[[ 3.58  2.49 -0.62  1.10 -0.74 -0.62 -0.26 -0.04  2.13  1.73  4.33  0.41
  -0.26 -1.81  0.09]
 [-0.13  0.37  0.26  1.49  1.49  0.26  1.15  2.79 -1.33  0.37  2.59  1.10
   0.93 -2.34 -0.23]
 [-0.77 -3.02 -1.64 -0.93 -2.46 -1.64 -0.25  1.30 -0.28 -1.77  0.36  2.52
   0.18  0.18  0.98]
 [ 1.11 -0.12  1.49  2.81  1.03  1.49 -0.93 -1.85 -0.33  0.81  1.86 -0.77
  -0.70  0.98 -0.76]
 [-0.65 -1.04 -3.55 -0.23 -0.32 -3.55  1.45 -1.77  2.17 -0.09 -0.64  1.07
   0.42  0.25 -0.28]
 [ 0.04  0.75  0.80  0.42  0.18  0.80 -6.81 -1.25 -1.11  2.69 -0.43  1.13
  -0.18 -2.59 -3.06]] result: -3.06

[[-0.10  1.83 -2.05  4.71 -1.63  0.12 -1.63  3.29]
 [-2.93  0.18  0.27  2.65  0.16  1.08  0.22  2.73]
 [ 2.81 -1.84  0.33 -6.06  2.15 -1.36  0.87 -6.11]
 [-0.29  0.45 -3.88  5.86 -1.78 -1.01 -2.35  2.28]
 [-0.53 -1.91  4.09 -5.20  3.34  1.02  2.93 -3.26]
 [ 1.72 -0.19  2.44 -4.48  1.33  0.68  1.93 -2.46]
 [ 3.71 -1.09 -1.91 -3.22 -0.20 -2.15 -0.72 -4.68]] result: -4.68

[[-2.32 -3.26  3.46 -1.74  1.20  1.01  4.92 -3.02 -2.50 -2.35 -1.15  5.51]
 [ 1.10  3.13 -0.45  3.25 -2.13 -2.67 -1.47  0.83  1.96  2.10  3.46 -3.23]
 [-0.37 -1.81  0.77 -3.47  2.82  3.08  0.03  1.30 -1.70  0.08 -0.90  1.53]
 [-0.15 -0.55  1.04 -1.17  0.96  1.87  0.35  1.85 -0.92  0.73  1.15 -0.08]
 [-2.40 -3.69  3.15 -0.76 -0.30  2.14  5.56 -1.31 -2.62 -2.90 -1.19  4.06]
 [ 1.75  2.09 -0.94 -1.56  2.08  1.34 -4.15  4.00  0.62  3.60  2.69 -3.30]
 [-0.39 -2.37 -1.11 -2.81  1.69  2.39 -0.17 -0.19 -1.13 -1.86 -4.03  1.63]
 [ 1.17  4.06 -0.08  3.83 -2.05 -4.58 -1.59 -0.88  2.52  2.57  4.23 -2.54]] result: -2.54

[[-6.23 -1.68 -1.44  3.94 -2.92 -0.31  1.65  2.81 -1.87 -3.30 -3.36  0.60
   3.23 -3.43]
 [ 3.72 -0.10 -2.34  0.61  4.97  1.33 -2.34  1.30  0.68 -4.83  3.68  0.08
   3.39 -3.67]
 [-2.81 -0.75  1.04  0.77 -4.48  0.96  0.62 -1.84  2.09 -0.84 -3.10 -1.89
  -1.54  1.23]
 [-1.88  0.98 -2.54  0.43 -3.14 -2.03 -6.65  3.54 -1.00 -3.34 -1.37  1.78
   2.12 -1.34]
 [-1.94  3.70 -4.23  0.27 -1.42 -3.89 -4.62  0.71 -0.09 -6.81 -2.51  2.44
   3.14 -4.75]] result: -4.75

[[-0.45 -1.52 -0.39 -0.56  2.42 -5.31]
 [ 1.82  0.79  1.13  2.42  0.81  2.15]
 [ 1.50 -1.47  3.08  2.80  2.15 -3.28]
 [-2.14  1.14 -0.11 -1.10  0.32  1.20]
 [-3.42  0.28 -2.90  1.56  1.85  5.77]
 [ 0.85  1.23 -1.16 -5.41  1.27  0.39]
 [-0.59  1.19 -1.00 -2.47 -0.03  0.61]
 [ 0.32 -0.17 -1.84  2.39 -4.34 -0.98]
 [-1.32 -1.18 -6.38 -0.19 -2.96 -0.18]
 [-4.01  0.50  0.76 -0.64 -0.35  1.47]
 [-3.27  1.00 -0.56 -2.43 -2.03 -0.91]
 [-0.97  0.49  1.18  0.26 -1.89  2.57]] result: 2.57

[[-2.01 -0.34 -2.00  1.75 -0.11 -0.44 -2.83 -2.04]
 [ 0.85 -3.80 -2.30 -2.73  2.45  0.26  3.52  1.38]
 [-2.56 -1.17 -1.65 -0.36  3.73  0.60 -0.70 -0.60]
 [-1.53  0.37  1.48 -0.84  3.02  0.82  1.74  3.10]
 [ 3.59 -0.19 -0.63 -3.01  2.28 -1.08  2.48 -0.15]
 [-0.17  0.63 -2.10 -0.70  3.82 -0.82 -2.23 -3.59]
 [ 0.15  3.14 -0.12  2.93 -2.60 -2.62 -2.95 -0.24]
 [ 4.34  0.77 -1.41 -1.15 -0.99 -2.03 -0.36 -3.26]
 [-1.78 -0.68 -0.90  2.92 -3.97  0.07 -2.41 -0.98]
 [-1.65 -2.41 -0.60  0.78 -1.56  0.41  1.71  3.33]
 [ 3.08 -1.48 -1.86 -2.60  1.66 -1.08  2.13 -0.67]
 [-1.33 -1.62  2.62  1.74 -6.00  2.65  0.78  1.73]] result: 1.73

[[ 3.51  0.14 -1.17  2.70 -1.60 -5.00 -1.20 -3.13 -0.23  4.78 -2.13]
 [-2.14 -0.92 -1.25 -2.82 -2.50 -2.89 -2.73 -4.36  1.35  3.22 -0.86]
 [-6.14  0.52  1.95 -1.78 -1.36 -1.54 -4.72 -3.18  3.27  2.66 -2.26]
 [-1.34  3.16  2.49  1.68  3.68 -3.92 -4.07 -2.96  1.51  0.17 -2.80]
 [ 1.20 -2.10 -2.84 -1.90 -5.52 -3.21 -0.55 -3.37  0.64  4.88 -1.32]
 [ 1.93 -1.47 -1.94  0.00 -3.22 -4.72 -0.27 -3.32 -1.02  7.48 -0.10]
 [-0.06 -1.08  1.80 -1.46 -1.73 -4.10 -0.05 -3.01 -0.16  2.97 -5.17]
 [-5.83 -2.64  0.68 -2.96 -4.06  0.73 -0.96 -0.95  0.75  6.26  1.14]
 [ 1.57 -3.71 -2.23 -0.19 -4.23 -1.63 -0.07 -3.96 -0.41  2.87 -2.11]
 [ 2.37 -1.00  0.91  3.25 -0.50 -4.30 -1.63 -4.51 -0.18  2.26 -5.48]] result: -5.48
